Rotation paths and how fast each direction turns (degrees each step)
Each turn is a multiple of 5 degrees from 10 to 175, or 0.
Each row of a path follows its step; steps can be skipped.
Rotation 1:
step 0: [ 0.95  0.79 -3.47  0.02 -0.11  0.02  0.82 -0.16  1.20 -0.23 -0.50 -4.29
 -1.35 -1.36 -1.94 -1.09  2.62 -1.43 -0.53  1.62 -5.49  1.33 -1.94  0.61
  2.11  0.14  1.84 -0.23 -1.87  2.49  1.55 -0.69 -0.56  0.46 -1.82 -0.34
  3.04  0.69]
step 2: [-1.37 -0.10  1.26  2.31 -0.91  0.68  1.34  1.28 -0.51  2.69 -0.65 -3.51
 -0.87  0.65  1.53  0.39  2.43 -3.36 -0.21 -0.29  1.15  0.95 -0.36 -1.11
 -0.68 -0.80  4.73  4.05 -1.02 -3.14  1.79  2.63  0.17 -1.79 -0.79  0.78
 -0.17  0.99]
step 3: [-0.36 -0.34 -0.57  2.57 -4.07  0.25 -2.02  1.46  1.12 -1.07 -1.22 -0.62
 -0.70  1.35  1.43 -2.77  2.61 -0.43  1.97 -0.41 -3.10 -3.19 -0.11 -3.89
 -0.14  0.61  3.43 -1.68 -2.32  0.67 -0.03  2.02 -1.14 -0.28  0.33  0.17
  1.15  2.39]
step 5: [-1.66 -0.07  0.75 -2.38 -1.34  0.28  0.26  1.07 -5.31  1.80 -0.87 -0.08
  2.67 -2.26  1.24 -1.89  1.14  0.22 -1.45 -1.20 -2.55 -2.54  1.75 -1.11
 -2.01 -0.63  0.97  3.87 -1.08 -0.45  1.25  2.13  0.00 -0.67 -1.89  0.50
  1.16 -2.57]
step 6: [-0.54 -5.01 -1.23 -2.13 -0.94  0.48 -0.41  0.43 -0.86 -0.24 -3.08 -3.64
  0.81 -1.71  0.12 -0.15 -0.32  5.00 -0.18 -0.61 -2.30 -3.62 -1.20 -0.25
  0.23  0.28 -0.39 -0.10 -0.67  1.52  0.70  1.53  0.61 -1.10 -0.30 -0.94
  1.06  3.61]
step 8: [-3.15 -1.45  0.41 -0.18 -0.87  1.81  3.19 -1.29  0.51 -0.44  2.32 -3.68
 -0.48  1.21  0.60  0.00 -1.11  1.63 -1.45  1.45 -2.12 -0.56 -0.06 -0.33
  0.99  0.93  0.30  3.60 -2.75  0.99 -0.36  2.25  0.08  0.95 -2.11  3.83
 -1.96 -3.32]
step 9: [-0.81 -2.21  0.47 -0.77 -2.67 -0.42  0.83 -0.48  1.07 -3.44  0.02 -1.77
 -3.62  1.73  3.90  2.24 -0.19 -0.19 -2.81  1.22 -3.79 -1.38 -0.56 -1.57
  1.60  1.29 -0.23  1.37  0.34  0.90 -1.22 -1.11  3.57 -1.00  2.04 -0.71
  0.67  1.28]
step 12: [ 1.25  0.08 -0.78 -0.63 -0.76 -0.02  0.97  3.73 -0.41 -2.13  2.36 -2.69
 -2.83 -3.52 -0.77  1.10  1.50  0.00 -0.55  0.55  0.12 -0.96 -1.55 -0.32
  0.55  1.09  4.56  1.92  2.23  0.18  1.35 -1.00  1.43 -1.83  0.10  0.67
  2.82  3.84]
[-0.77  0.21 -0.23 -0.94 -1.43 -1.18  0.85 -0.54 -0.01  0.21  0.09 -0.40
  0.63  0.07  0.80  0.01 -0.30 -0.30 -0.28 -0.74  0.84  0.49 -1.01 -0.06
 -0.39  0.72  0.32 -1.06 -0.12  0.26  0.15  0.41  0.54  0.29 -0.06 -0.22
  1.06  0.83]
110
[ 0.11  0.51 -0.56  0.25 -0.25 -0.32 -0.67  0.08  0.22  0.18  0.17 -0.29
  0.24  0.16  0.07 -0.01  1.04 -1.10  0.48  0.05  0.23  0.58  0.29 -0.63
  0.62 -1.09  0.18 -0.36  0.39 -0.17  1.45  0.08 -1.05 -0.01 -1.58 -1.22
 -0.32  0.57]
25
[ 0.15  0.43 -0.28 -0.55 -0.47 -0.60 -1.25  0.04  0.09  0.31  0.27 -0.15
 -0.86 -0.50 -0.25 -0.85 -0.43 -0.25 -0.30 -0.46  0.34  0.93  0.50  1.05
 -0.05  0.27 -0.06  0.28  0.57 -0.25  0.04  1.78  0.65 -0.07  0.56 -0.15
 -1.52 -0.30]
125
[ 0.65  1.51 -0.42  1.41  0.25  0.42  0.14  0.33 -0.29  0.37 -0.12 -0.20
 -0.12 -0.16 -0.26 -0.86  0.01 -1.23 -0.14 -0.68  0.12 -0.23 -0.54 -0.35
  0.15 -0.66  0.64 -0.23  0.26 -0.15 -0.65 -0.12  0.93 -0.63  0.41  1.18
  0.33  1.12]
35
[-1.18  0.49 -0.12 -0.48  0.60 -0.69 -0.60  0.18  0.34  0.25 -0.16 -0.23
  0.23 -1.37  0.23 -0.47 -0.06  0.75 -0.26 -0.79  0.05 -1.39 -1.39 -0.53
  0.25 -0.85 -0.33 -0.05  0.22 -0.77 -0.41 -0.63 -0.13  0.60 -0.27 -0.15
 -0.83 -0.48]
40
[ 1.23 -0.85 -0.25  0.29  0.01 -0.25 -0.33 -0.50  0.10 -0.21  1.07 -1.09
  1.30 -0.30  0.83  0.04  0.13  0.14 -0.05  0.12 -1.06 -0.21 -0.17 -0.08
  0.21 -0.65  0.69 -0.92  0.43 -0.25  0.76  0.42 -0.01  0.31  1.32  0.56
  0.04 -0.79]
125
